In the data rows, zero lies at 4.5, halfway between 4 and 5.
Here is a table of points, one per row:
2 6 5 5 3 5 6 5 5 6 3 1 4 5 1 1 3 7 6 2 5 5 4 7 4 2 7 6 5 5 4 4 4 5 4 5 4 7 4 2 6 4 5 6 6 3 1 2
6 2 5 6 4 5 3 5 4 7 3 6 4 5 5 3 5 5 7 6 3 5 7 4 4 4 4 4 3 4 3 6 5 6 4 7 2 3 6 5 4 5 6 2 5 6 3 5
9 7 3 2 5 4 5 4 3 4 4 4 4 5 4 4 5 3 2 5 8 8 8 4 7 4 3 4 1 5 5 4 3 7 3 5 5 5 6 6 2 7 4 8 5 5 3 4
0 2 2 2 7 2 5 4 3 5 5 7 6 5 6 8 8 9 6 5 5 5 5 0 1 2 5 4 6 1 1 3 3 6 4 7 1 3 5 7 6 7 6 3 4 7 8 3
4 1 6 5 4 5 4 2 3 1 9 2 3 9 5 5 7 4 6 6 4 0 4 7 3 5 9 3 9 6 5 1 4 3 5 3 5 5 5 8 6 3 6 3 4 5 7 4
4 4 4 1 4 2 7 6 4 2 4 3 7 5 4 6 3 3 3 4 9 6 5 9 6 3 2 2 7 5 5 3 6 5 4 4 6 5 3 5 0 7 1 7 5 3 6 4
4 5 4 7 5 2 6 7 5 4 6 6 2 5 4 6 7 8 6 3 5 5 5 6 9 4 4 5 5 2 5 5 5 5 9 0 2 4 1 0 0 6 1 6 4 8 5 3
5 5 5 6 5 5 6 7 8 8 6 6 6 5 6 3 3 5 3 6 5 6 3 8 4 3 3 4 6 5 4 4 4 5 5 3 6 4 3 4 6 7 7 5 4 3 4 7
6 5 7 5 6 6 4 5 3 4 5 3 5 5 4 3 6 5 4 1 7 3 3 5 5 4 2 8 6 6 7 6 5 4 6 5 6 5 6 4 6 1 7 3 4 4 5 4
3 4 2 1 5 4 7 6 8 4 3 3 4 3 4 4 4 5 5 6 6 2 0 4 8 7 5 5 7 7 5 4 4 3 7 2 3 4 4 6 3 2 3 5 2 5 3 4
6 8 2 5 3 7 6 2 7 7 3 5 4 4 6 4 5 4 6 7 3 6 8 0 3 2 4 3 4 4 5 3 5 4 5 6 3 4 4 6 6 4 4 2 4 8 7 5
6 3 6 3 4 4 4 5 6 5 3 2 4 4 6 4 5 6 3 2 3 5 5 5 3 6 6 4 2 6 7 6 4 3 4 3 5 4 6 2 6 4 7 3 4 3 3 5
3 7 4 7 2 6 5 5 6 9 2 6 3 5 5 8 4 4 4 5 4 2 6 1 3 5 5 5 2 0 3 5 3 5 6 5 2 2 6 8 3 4 8 4 7 7 9 3
6 6 5 5 8 5 5 3 6 6 4 5 5 5 5 7 4 3 7 3 1 5 7 0 3 5 5 2 4 3 3 6 4 4 6 7 5 5 6 8 4 4 6 3 4 7 3 5
8 5 5 4 5 6 2 6 4 4 5 4 4 3 5 4 5 4 3 4 5 6 5 6 4 5 5 6 3 6 5 4 4 6 3 5 5 5 4 6 4 3 4 5 6 4 3 5
3 7 6 6 4 4 5 5 5 6 2 5 6 2 5 4 8 7 5 4 4 8 4 5 7 5 1 1 5 3 6 5 5 4 5 1 7 5 4 5 3 6 4 9 7 3 1 3
7 7 4 5 4 5 5 5 4 4 3 5 4 5 6 3 5 5 4 4 4 6 4 6 4 6 4 7 4 4 5 4 3 4 3 6 6 4 5 3 4 4 4 7 4 5 2 5
6 5 5 3 4 6 4 5 7 4 3 6 5 3 4 6 7 4 6 5 1 2 6 4 4 4 5 5 5 2 7 5 2 4 3 8 4 4 5 3 6 5 5 4 6 6 4 7
7 4 6 6 2 2 5 6 4 6 3 4 6 3 5 6 4 6 7 4 4 7 4 4 7 0 5 6 4 4 5 6 5 4 4 4 4 5 4 4 4 5 2 7 4 1 5 6
1 6 8 3 1 0 6 2 8 6 1 5 5 7 5 5 5 5 3 5 5 7 4 3 6 2 2 6 5 2 1 4 3 6 6 0 5 6 2 2 1 5 3 7 8 3 2 8
3 4 5 8 5 1 4 7 4 2 6 4 6 3 4 3 4 4 5 5 5 2 4 4 2 6 5 4 4 6 5 2 6 4 9 6 4 4 7 5 5 4 6 5 3 4 6 8
5 2 2 5 7 5 2 3 4 1 4 4 4 6 3 3 3 6 2 6 4 3 3 6 4 4 5 7 4 7 8 7 6 4 7 5 7 3 3 5 7 4 6 3 4 4 5 3
6 5 4 4 5 4 3 4 4 6 5 5 5 4 6 1 6 3 6 4 4 6 2 6 4 5 5 7 3 4 5 8 2 3 6 6 5 6 5 5 4 4 4 3 5 4 3 5
4 7 6 6 7 1 5 4 2 8 4 7 5 6 2 4 4 6 5 5 4 2 5 3 4 4 4 3 2 6 5 4 5 1 2 5 2 5 4 5 7 3 4 2 6 9 6 6
2 2 2 5 5 3 3 5 5 4 5 5 3 3 1 4 8 1 1 4 2 3 7 5 2 5 6 5 7 4 1 6 9 2 3 4 3 5 5 6 7 4 6 5 3 4 7 4
5 5 4 5 5 6 3 4 6 3 5 3 6 3 5 5 5 5 3 4 3 5 4 7 5 7 4 6 3 8 4 5 2 4 6 7 4 6 5 5 8 3 4 2 6 4 5 4
8 4 5 3 5 5 4 3 5 7 6 6 4 3 5 2 3 5 5 4 2 4 4 7 4 6 3 7 4 5 5 4 4 4 5 5 5 5 5 5 5 4 6 5 5 3 4 3
5 5 5 5 4 6 5 5 6 3 3 6 6 6 3 3 6 7 4 5 3 8 2 7 4 6 6 4 3 5 5 5 3 4 3 3 4 3 5 4 3 1 4 4 2 1 4 5
7 7 4 3 5 5 3 4 4 6 4 4 2 4 5 4 5 5 4 4 5 6 6 6 5 4 3 5 2 5 5 5 4 6 3 5 6 4 7 5 4 4 3 6 4 4 2 5
3 1 5 2 5 6 7 5 0 1 8 0 5 6 7 4 4 5 1 7 7 0 4 6 4 6 7 3 6 5 4 5 8 2 7 6 4 4 1 4 9 1 4 3 2 2 5 3
5 1 2 5 5 4 4 4 5 3 8 7 6 4 5 3 4 4 5 3 5 2 3 4 4 5 6 3 5 5 4 4 5 6 4 5 6 9 6 2 7 0 6 3 4 3 6 3
2 7 0 6 3 6 4 3 2 9 6 6 7 4 4 9 3 3 4 4 2 4 6 1 4 4 5 1 8 1 5 4 4 5 6 5 2 2 7 5 5 6 6 2 5 7 2 7
4 2 7 6 5 5 5 4 6 6 4 5 5 4 4 6 4 3 3 3 3 5 2 5 5 4 5 5 3 5 6 3 5 5 5 7 6 4 7 6 8 4 3 4 5 7 5 4
4 3 4 8 6 6 4 2 5 3 4 6 2 1 6 5 5 7 4 4 7 2 2 4 4 5 7 4 6 5 4 3 6 3 4 7 4 7 4 5 4 6 7 1 4 5 5 4
5 6 4 3 3 4 3 5 4 5 3 3 4 6 4 7 4 4 6 5 7 6 5 5 6 5 2 4 5 5 4 4 4 6 1 4 4 5 1 3 2 6 3 8 3 3 4 5
0 4 7 4 3 5 0 7 5 1 8 5 8 4 5 4 3 4 5 8 6 3 4 6 6 4 6 7 7 6 3 3 6 1 5 5 7 4 5 1 4 4 3 4 4 4 5 0
7 2 5 5 5 6 3 3 4 6 6 3 5 2 2 4 4 4 6 5 4 3 5 5 3 7 5 7 3 6 5 6 3 5 5 6 7 4 5 4 6 3 4 4 5 3 6 4
6 6 5 3 4 5 4 7 3 3 5 3 3 5 4 3 5 4 3 4 4 4 4 5 6 4 2 4 3 6 4 3 4 5 4 5 7 4 3 5 3 6 4 4 4 2 3 4
3 4 5 6 8 5 8 4 2 4 5 3 4 4 6 5 6 1 4 8 1 2 2 7 3 4 6 6 3 5 4 5 6 6 3 3 6 6 6 2 5 4 5 0 6 4 5 3
9 9 1 0 5 1 5 2 3 1 5 1 3 5 5 7 3 1 3 4 9 9 9 4 8 4 1 1 1 1 4 0 5 9 0 4 7 0 2 7 0 9 2 9 5 6 1 6
4 5 5 6 7 6 4 3 5 7 5 5 4 3 5 4 3 3 5 5 2 7 8 1 4 4 4 5 4 1 6 5 2 4 2 6 1 4 5 8 4 3 5 3 4 5 4 6
5 5 6 3 4 2 4 6 2 2 3 5 2 5 5 4 3 4 5 3 6 7 4 7 7 6 5 3 8 7 5 4 3 5 5 4 6 4 4 2 3 5 5 6 5 2 6 4
2 3 5 3 5 6 3 5 3 3 6 4 5 6 4 3 3 5 3 4 3 2 4 5 3 8 8 6 6 6 6 7 8 8 4 6 8 6 3 6 6 5 5 3 3 7 8 6
3 2 5 5 2 5 5 5 4 1 9 3 3 4 4 5 4 5 4 6 6 5 0 4 2 3 3 1 7 5 3 9 6 3 3 3 4 4 3 1 3 4 4 8 5 7 4 6
1 4 4 5 3 6 5 4 4 5 0 6 6 5 8 2 3 2 6 1 4 4 2 4 6 3 4 2 4 6 3 6 5 3 4 1 3 3 2 1 2 5 3 9 6 3 6 4
6 2 4 6 3 8 5 6 4 4 3 5 5 5 3 4 5 5 6 6 5 7 4 5 7 6 4 7 3 4 3 4 4 2 5 3 7 6 6 3 6 4 5 4 5 4 4 8
4 7 4 4 5 5 6 4 7 6 5 9 2 6 4 7 4 3 7 4 2 6 6 0 1 5 4 5 2 3 6 4 6 6 4 5 0 4 5 8 6 7 5 3 6 3 4 5
5 2 6 7 0 2 5 5 2 1 3 5 5 2 4 4 3 5 4 4 5 2 6 4 4 4 1 4 8 5 3 6 2 5 4 0 4 6 4 6 6 6 3 4 2 5 4 2
Along one direction, these points spread out more than along any other. Take the direction at right angles to it along which they spread out most. Then take the direction at right angles to both along which they spread out most. Go by this last direction. Where along it does each point below lie, from 0 to 99? 50 is the average, and the first point above lies past it. One standard deviation of the points above along it is 16.
5 1 2 5 5 4 4 4 5 3 8 7 6 4 5 3 4 4 5 3 5 2 3 4 4 5 6 3 5 5 4 4 5 6 4 5 6 9 6 2 7 0 6 3 4 3 6 3 50
3 4 5 6 8 5 8 4 2 4 5 3 4 4 6 5 6 1 4 8 1 2 2 7 3 4 6 6 3 5 4 5 6 6 3 3 6 6 6 2 5 4 5 0 6 4 5 3 53
6 5 5 3 4 6 4 5 7 4 3 6 5 3 4 6 7 4 6 5 1 2 6 4 4 4 5 5 5 2 7 5 2 4 3 8 4 4 5 3 6 5 5 4 6 6 4 7 59
6 5 4 4 5 4 3 4 4 6 5 5 5 4 6 1 6 3 6 4 4 6 2 6 4 5 5 7 3 4 5 8 2 3 6 6 5 6 5 5 4 4 4 3 5 4 3 5 72
3 7 6 6 4 4 5 5 5 6 2 5 6 2 5 4 8 7 5 4 4 8 4 5 7 5 1 1 5 3 6 5 5 4 5 1 7 5 4 5 3 6 4 9 7 3 1 3 47
9 9 1 0 5 1 5 2 3 1 5 1 3 5 5 7 3 1 3 4 9 9 9 4 8 4 1 1 1 1 4 0 5 9 0 4 7 0 2 7 0 9 2 9 5 6 1 6 54
5 5 5 5 4 6 5 5 6 3 3 6 6 6 3 3 6 7 4 5 3 8 2 7 4 6 6 4 3 5 5 5 3 4 3 3 4 3 5 4 3 1 4 4 2 1 4 5 63
5 5 5 6 5 5 6 7 8 8 6 6 6 5 6 3 3 5 3 6 5 6 3 8 4 3 3 4 6 5 4 4 4 5 5 3 6 4 3 4 6 7 7 5 4 3 4 7 52
5 6 4 3 3 4 3 5 4 5 3 3 4 6 4 7 4 4 6 5 7 6 5 5 6 5 2 4 5 5 4 4 4 6 1 4 4 5 1 3 2 6 3 8 3 3 4 5 45
5 5 6 3 4 2 4 6 2 2 3 5 2 5 5 4 3 4 5 3 6 7 4 7 7 6 5 3 8 7 5 4 3 5 5 4 6 4 4 2 3 5 5 6 5 2 6 4 48
0 4 7 4 3 5 0 7 5 1 8 5 8 4 5 4 3 4 5 8 6 3 4 6 6 4 6 7 7 6 3 3 6 1 5 5 7 4 5 1 4 4 3 4 4 4 5 0 35
